[108 184 108 145 113 129 166 159 136 132  95 105 153 102 138 136 167 147
 128 117 105 117 135 155  86 173 117 108 140 172 130 156 112 130 112 103
  86 113 118 144 118 140 121 150 138 132 138 149 150]  Q_282
[104 202 202  91 120 120 125 182 138 173 114 100 132 208 148 116 216 140
  86 115 119 114 105 150 113 140 114 130  99 194 141 163 177  99 108 137
 187 145 128  98 153 162 145 125  94 128 112 175 159]  Q_563
[124  84  73 161 133 137 138  97 130 103 116 125 135  65 125 147  68 124
 160 122 114 139 147 114  99 130 139  97 153  80 126 105  92 143 134 109
  77  91 109 159  82 114 114 139 156 133 146 102 108]  Q_454
[ 84 129 203 111 164 142  98 143 154 174 112  81 127 206 165 149 146 125
 128  88  99 159 117 108  68 103 159  75 105 118 158 122 181  88 127 144
 207  97  90 125  89 166 149 122 110 140 130 152 125]  Q_510
step -1: [ 94 128 112] -> [ 93 127 111]
step +1: [122] -> [123]

[188 158 180 200 143 168 154 152 133 166 113 140  62] -> Q_450
[188 135 156 200 143 169 154 152 119 166  91 140  62] -> Q_510
[166 158 180 201 142 192 178 153 121 167 114 117  84] -> Q_454
[166 136 180 177 142 191 154 153 128 166 112 118  61] -> Q_933
[166 136 157 177 119 192 155 153 136 166 112 118  84] -> Q_996
[166 157 158 178 142 169 154 129 117 166  90 141  62] -> Q_563
[167 158 157 177 119 169 154 129 151 167 113 141  62] -> Q_652
[189 158 180 200 142 168 177 152  90 166 113 117  84] -> Q_31
[166 158 156 178 119 191 177 130 122 143 113 117  84] -> Q_631
[166 136 157 177 119 192 154 153 133 166  91 139  62] -> Q_282
[188 159 158 201 143 191 178 129 126 144 113 141  84] -> Q_814
[166 159 180 201 143 169 154 130 160 165  91 118  62] -> Q_451
step -1: [180] -> [179]
step +1: [158 180 200] -> [159 181 201]
step +1: [168 154 152 133] -> [169 155 153 134]
step +1: [166] -> [167]

[106 173 173 136 105  97 131  49] -> Q_510
[173  82  82  69 161 137 136 207] -> Q_933
[ 97 189 183 146 106 106 128  44] -> Q_814
[109 175 175 131 105  92 134  45] -> Q_31
[149  94  84  46 151 127 119 181] -> Q_454
[134 119 110  64 137 116 120 139] -> Q_451
[116 141 136 166 133 157 125 140] -> Q_631
[143 105  91  48 151 130 117 174] -> Q_450
[104 170 157 153 129 149 122 110] -> Q_563
[168  76 100 156 136 134 149 179] -> Q_282
[ 99 175 162 165 126 150 122 103] -> Q_996
[169  74  97 148 137 132 148 181] -> Q_652
step +1: [92] -> [93]
step -1: [104] -> [103]
step -1: [175] -> [174]
step -1: [92] -> [91]
step -1: [149  94] -> [148  93]
step +1: [162 165] -> [163 166]
step -1: [120] -> [119]

